[[   5  -63  -26  -53   55  -41  -11   -5  -24 -115   37    1  -44]
 [  47   27   -8   -3  -38  -13   18  -43   88 -107   26  -26  -64]
 [   8  -10  -44  -23   -8   92  -76   -1   47  -18  -24   54   32]
 [  -7    2    4   -8   66   32   37   45  -76   73  -17   76   62]
 [  14   29   32  -19   36 -105   70   41   -3   29   10  -86    9]
 [ -36  -27   51   34  -26  -82   36   24  -61   54   23  -93  -29]]
=>
[[  47   27   -8   -3  -38  -13   18  -43   88 -107   26  -26  -64]
 [  14   29   32  -19   36 -105   70   41   -3   29   10  -86    9]
 [   8  -10  -44  -23   -8   92  -76   -1   47  -18  -24   54   32]
 [   5  -63  -26  -53   55  -41  -11   -5  -24 -115   37    1  -44]
 [  -7    2    4   -8   66   32   37   45  -76   73  -17   76   62]
 [ -36  -27   51   34  -26  -82   36   24  -61   54   23  -93  -29]]

[[-50  69  41 -28 -61 -12  24  46]
 [ 31  83  42  35 -19  34  38 -65]
 [ -7 -18 -42 -34  94   9 -88  22]
 [-38 -16 -31  21  67   9 -19  58]
 [-28  49  68  33 -40  -5 -38   6]
 [ -4   5  81  11  56  67 -53   4]
 [-14 -11 -64  12  60 -11   8  72]
 [-44  63  42 -17 -44  30 103 -29]
 [  5   6 -15 -24  72   0 -57 -30]]
=>
[[ 31  83  42  35 -19  34  38 -65]
 [  5   6 -15 -24  72   0 -57 -30]
 [ -4   5  81  11  56  67 -53   4]
 [ -7 -18 -42 -34  94   9 -88  22]
 [-14 -11 -64  12  60 -11   8  72]
 [-28  49  68  33 -40  -5 -38   6]
 [-38 -16 -31  21  67   9 -19  58]
 [-44  63  42 -17 -44  30 103 -29]
 [-50  69  41 -28 -61 -12  24  46]]

[[  11  -19   10  -43    5   26   18  -13    3    4   25  -10    1]
 [  25  -51   28 -112   19   74   51  -39   12    9   71  -23    5]
 [ -32    3  -20  -31   40  -29   14   -6   22  -10  -48   31    9]
 [  12  -26   14  -56    9   39   26  -19    6    5   35  -13    4]]
=>
[[  25  -51   28 -112   19   74   51  -39   12    9   71  -23    5]
 [  12  -26   14  -56    9   39   26  -19    6    5   35  -13    4]
 [  11  -19   10  -43    5   26   18  -13    3    4   25  -10    1]
 [ -32    3  -20  -31   40  -29   14   -6   22  -10  -48   31    9]]

[[-82  54  12 -37  56  37 -20]
 [-47   7 -92  53  78 -81  77]
 [102  11  41 -72 -98  65  17]
 [  5  21 -62  10  22 -32  77]
 [ 74   0  51 -55 -78  55 -10]
 [ 92 -21  51 -40 -90  44  -5]
 [-36 -46  42  38  24 -17 -71]
 [ -7  53 -26 -39  10  20  51]
 [  2  -5 -87  48  42 -76  88]
 [ 67 -12  64 -42 -74  53 -32]
 [-18 -76  -6  79  32 -74 -28]]
=>
[[102  11  41 -72 -98  65  17]
 [ 92 -21  51 -40 -90  44  -5]
 [ 74   0  51 -55 -78  55 -10]
 [ 67 -12  64 -42 -74  53 -32]
 [  5  21 -62  10  22 -32  77]
 [  2  -5 -87  48  42 -76  88]
 [ -7  53 -26 -39  10  20  51]
 [-18 -76  -6  79  32 -74 -28]
 [-36 -46  42  38  24 -17 -71]
 [-47   7 -92  53  78 -81  77]
 [-82  54  12 -37  56  37 -20]]

[[ -51  -79   80    4  -10   48   63]
 [  80 -114   60   72   -2   70   21]]
=>
[[  80 -114   60   72   -2   70   21]
 [ -51  -79   80    4  -10   48   63]]

[[ 99 -35  12   2 -76]
 [-74  59 -19 -31  56]
 [ 17   2  75 -44 -44]
 [-28 -29 -47  62  47]
 [-90  17 -46  33  88]
 [ -7  43  41 -63 -19]
 [ -5  -5 -69  41  33]
 [-12 -23  44   5  -4]
 [-25 -42 -25  63  37]
 [ -4 -50   1  52  12]]
=>
[[ 99 -35  12   2 -76]
 [ 17   2  75 -44 -44]
 [ -4 -50   1  52  12]
 [ -5  -5 -69  41  33]
 [ -7  43  41 -63 -19]
 [-12 -23  44   5  -4]
 [-25 -42 -25  63  37]
 [-28 -29 -47  62  47]
 [-74  59 -19 -31  56]
 [-90  17 -46  33  88]]

[[  22  -11  -19  -16   59   23  -43    3   32   50   45]
 [  42  -14  -23  -60   37   38  -46   60   11   64   50]
 [ -54   35  -17   39  -70  -69   61  -47  -10  -54  -32]
 [  39   -3    5   78  -47  -41   65  -76   64  -35  -22]
 [  46  -13  -20  -50   56   50  -59   45   14   63   47]
 [ -66   96  -68  -49   -8  -68  -40   51  -43    1   -6]
 [  80 -115   74   60   12   79   61  -62   84   31   11]
 [ -35   17   36   49  -93  -51   78  -56  -18  -91  -70]]
=>
[[  80 -115   74   60   12   79   61  -62   84   31   11]
 [  46  -13  -20  -50   56   50  -59   45   14   63   47]
 [  42  -14  -23  -60   37   38  -46   60   11   64   50]
 [  39   -3    5   78  -47  -41   65  -76   64  -35  -22]
 [  22  -11  -19  -16   59   23  -43    3   32   50   45]
 [ -35   17   36   49  -93  -51   78  -56  -18  -91  -70]
 [ -54   35  -17   39  -70  -69   61  -47  -10  -54  -32]
 [ -66   96  -68  -49   -8  -68  -40   51  -43    1   -6]]
---
[[ -44  102  -97   27  -39]
 [ 106   16 -100  -38  -40]
 [  64  112   78   34  -44]
 [ -47   70   66   24   34]]
=>
[[ 106   16 -100]
 [  64  112   78]]

[[  1  33  87]
 [ -2 -45 116]
 [  1 -46  40]
 [  1 -58 -31]
 [ -1 -53  24]]
=>
[[ -2 -45 116]
 [  1 -46  40]]

[[-20  85  -6 -40 -55]
 [ 31   8  51 -25  10]
 [-33  15   0  31  28]]
=>
[[ 31   8  51]
 [-33  15   0]]

[[ 62 -66 -14]
 [ 75 -81 -46]
 [ 42 -93   1]
 [ 43 -77 -17]
 [ 35 -88 -13]]
=>
[[ 75 -81 -46]
 [ 42 -93   1]]

[[ 58  17 -10]
 [ 58  33 -15]
 [ 58  12   0]
 [ 62  64 -82]]
=>
[[ 58  33 -15]
 [ 58  12   0]]

[[ -89  -25   93  -90  -84]
 [ -11 -111   68   91 -107]
 [ -64   59   51   77  -58]]
=>
[[ -11 -111   68]
 [ -64   59   51]]
